(in the rows, 128 means zero)
Each named turn below is shown by a few rows before and after it. Which turns, in which order, take the first row of each later pair to the second? The first pair is answered.
S:
[ 83 141 156  92 136 172 143 185 159 149 109 103 140 105 161 113  98 111
 162 112] => [152  97 140  76 144 110 149 149 161 107  83 128 119 150 149 145 112 120
 197 160]
[149  98 131 145 141 135 182 124 187 100 105 130 116 122 155  78 122 109
 172 103] => [198  85 145 140 149 131 104 144 133  91 156 162 116 159 105 121 155 143
 158 144]
[ 78 140 124 127 112 131 136 151 116 141 136 138 132 106 139 116 125 119
  97 114] => [112 112 107 118 116  89 165 118 134 115 100 146 117 127 147 128 123 115
 126 135]
X:
[103 135 117  99 106  87 168 113 132 145  96 113 131 132 138 120 131 126
  82 136] => [118 152 162  99 142  77 123 125 108 146 120 113 142 143 127 153 114 133
 105 161]
[156 119 146 113 137 115 114 141 127 120 128 126 139 139 118 156 139 139
 153 149] => [152 105 118 135 133 117 137 109 145 104 130 137 135 130 118 128 162 137
 140 127]
[152 116  87  93  75 129 179 112 123 115 105 130 119 156 126 117 155  93
 110 160] => [166 138 141  80 107 119 129 139  92 126 125 126 133 170 116 162 128 102
 136 196]
[103 142 130 135 132 129 135 115 127 129 129 116 139 115 133 123 120 122
 116 117] => [103 146 134 128 130 129 131 123 123 133 129 113 140 118 134 129 113 122
 117 122]
Z:
[121 101  91 161 112 137 137 102 131  98 156 159 124 131 114  92 189 139
 110 110] => [102 114 106 156 135 101 165  60 151  87 126 144 123 131 131 107 158 129
 126 117]
[160 129 140 124 148 141  75 157  94 115 165 154 134 129 121 147 150 148
 136 166] => [129 121  97 131 112 163 102 140 105 116 165 157 126 115 117 116 179 150
  83 134]
[143 142 111 137 100 143 121 124 124 142 107 150 156 163 112 118 147 123
 118 137] => [130 147 108 136 102 134 137 104 135 138  97 145 153 160 117 119 141 120
 114 134]
[171  99  82  87  86 164 163 169 144 166  87 116 109 140 149 141 125 116
 177 132] => [163 100  76  87  83 163 172 159 149 165  83 115 107 137 149 136 126 114
 169 126]
T:
[138 120 115 127  99 156 115 160 121 133 126 141 129 125 123 110 145 143
 116 122] => [132 123 116 128  99 159 117 159 122 134 127 139 130 121 125 108 144 141
 114 119]
[167 112 132 162 167 128 137  74 143  88 148 161 109 127 112 104 156 136
 148 120] => [193 103 139 146 162 125 124 102 132  93 143 165 108 141 110 118 151 140
 168 141]
[100 141 122 148 138 148 117 118 119 124 154 139 120  97 126 102 143 109
  99  96] => [116 129 113 150 139 135 115 102 118 109 156 150 115 106 117 107 155 114
  98 104]
Then:
Between the rows of a pair lie two turns.
[ 97 126 139  77  98 147 154 162 126 162  91  94 129 121 147 159 102 135
 131 129] => [110 119 140  72 101 131 156 155 127 154  83  98 125 131 146 168 101 136
 139 141] : S then T
[132 135 140 107 109 191  95 186 117 153 131 103 134 116 126 158 132 129
 110 158] => [ 81 152 130 118 109 188 133 142 142 150 118  89 135  94 138 140 126 120
  82 128] : T then Z
[132 123 118 156 156 126 133  88 136 107 149 137 134 124 118 114 151 133
 132 113] => [152 101  99 102 105 120 143 128 121 124 112 135 117 151 120 138 144 139
 125 145] : X then S
[ 99 156 154 138 173 109 129  82 146 146 122 121 131 126 123 128 113 123
 153 145] => [102 160 160 143 169 135 120 121 144 163 129 117 136 116 130 111 110 117
 166 135] : Z then S
[154 123 137 123 116 151  99 195 115 149 133 122 127 131 142 106 116 120
 168 128] => [144 124 131 167 145 149 114 149 141 125 145 126 131 110 147  77 129 110
 173  97] : X then S
[189  70  74 113  81 104 153 124 130 111 101 169  77 148 141 113 165 134
 158 166] => [150 113 110 138  92 173  72 174  81 144 190 174 105 123 108 109 184 152
 107 141] : S then X
[147  98 111 134 128 130 138 131 152 125 122 125 121 140 128 119 146 123
 144 121] => [142 105 113 129 119 147 118 152 137 137 137 127 124 140 120 123 151 130
 128 122] : S then X
[117 120 105 167 135 158 126 127 157 139 151 147 136 116 128  85 154 130
  93 106] => [ 86 138 118 118 109 150 151 150 159 168 106 116 135 120 150 110 110 123
  90 124] : X then Z
[136 132 144 138 119 135 144 174 137 132 118 131 124 128 116 114 113 117
 146 132] => [115 139 140 152 122 138 155 153 147 127 122 128 125 116 117 102 118 114
 130 115] : T then T
[107 147  97 146 139 149  97 110 115 122 159 138 134 124 106 113 168 130
 103 122] => [ 74 157  94 112 118 128 148 102 137 135 102 108 127 122 134 124 129 115
 104 127] : X then Z
[136 137 161 188 175 112 126 114 136 133 161 122 124 148 123 144 121 120
 176 136] => [120 146 163 194 173 124 124 116 137 140 169 119 128 138 124 136 122 118
 164 125] : S then T
[103 133 118 115 121 140 145  89 144 139 156 133 115 146 118 125 182 121
 123 121] => [106 138 133 112 139 117 151  74 150 132 143 128 115 151 126 139 163 116
 144 134] : S then Z
[150 125  82 135  98 186 124 172 133 121 146 128 132 101 165  76 165 121
 134 130] => [148 143 119 110 105 183  97 204 111 141 148 117 139 111 163 111 136 124
 145 156] : T then X
[136 121 117 146 131 135  98 121 118 120 156 152 132 124 109 127 145 125
 125 129] => [128 109  90 128  98 136 136 125 133 127 123 143 121 123 126 115 143 118
 117 123] : X then S
[108 122  81 165  89 152 182 118 152 127 127 144 121 112 135  83 154 127
 104 104] => [161  93  73 155  88 128 166 118 139 109 124 165 110 143 119 104 169 140
 123 136] : T then T
[170 104 130 100 125  97 135 139 117 100  86 118 128 146 120 152 114 135
 154 162] => [105 134 122 115  94 163 113 165  98 132 131 112 141 112 106 122 138 144
  76 115] : S then Z
[ 93 118  93 128  97 154 136 118 136 129 120 130 124 114 129 113 140 123
  70 110] => [117 135 143 152 158 136  77 105 113 111 164 143 139 125 107 144 136 134
  99 131] : X then X
[132 145 128 118 166 146 106 145 127 156 169 140 137 118 129 110 111 135
 151 107] => [121 135 102 126 154 148 121 122 135 147 172 147 131 111 124  95 131 139
 122  92] : Z then T
[147 136  81 148 118 155 149 162 123 143 130 132 122 107 118  77 168 135
 114  89] => [170 139 109  97 111 127 141 198 105 159  95 118 118 135 125 128 125 136
 148 141] : S then X
[121 113 108 133  98 133 161 105 139 103 112 122 121 121 125 110 123 116
 117 108] => [147 107 116 130 100 136 115 122 107 101 143 139 123 140  97 131 143 135
 108 129] : T then S
[ 98 168 150 110 135  84  98 148 119 111 181 118 139 152 112 152 112 146
  97 146] => [125 133 108 135 132  74 117 108 138  79 182 143 125 157 104 125 154 149
  93 133] : X then T
[192  91 123 134 145 107 116 120 138 109 122 171 117 151 123 134 164 143
 195 133] => [171  85  91  99  80 140 138 167 133 143 101 159 107 146 130 121 167 143
 158 124] : Z then X
[ 99 117  80  90  60 140 135 120 114 137 119 120 111 154 111 100 159 127
  50 125] => [122 106  78  82  58 132 127 128 108 134 116 128 107 167 105 111 161 132
  61 141] : T then T
[180 114 146  97 122 110 122 155 110 131 125 126 125 121 103 152 129 147
 167 162] => [138 141 155  98 115 134 141 177 123 159 117 100 136  92 128 132 103 132
 167 137] : T then S
[130 144 132 111 122 148 125 159 138 167 109 112 135 124 155 141 114 143
 134 136] => [161 132 139 138 163 118 113 115 142 131 125 132 135 134 143 149 129 147
 157 146] : S then X
[ 89 143 134 120 122 133 161 130 146 138 104 128 126 122 144 143  96 140
 138 115] => [127 128 141 106 126 117 139 140 128 129 107 142 121 147 130 169 102 152
 152 147] : S then T
[142 112 139 156 134  92 148  94 134 112 135 114 124 142 131 136 147 119
 134 133] => [160 113 156 146 135 102 124 134 119 125 142 113 128 148 131 145 139 120
 155 147] : Z then T
[137 117 118 110 120 143 140 140 147 145 125 112 133 135 137 106 120 132
 125 128] => [148 114 122 105 120 138 132 145 142 143 126 115 131 143 133 115 119 134
 130 138] : S then T
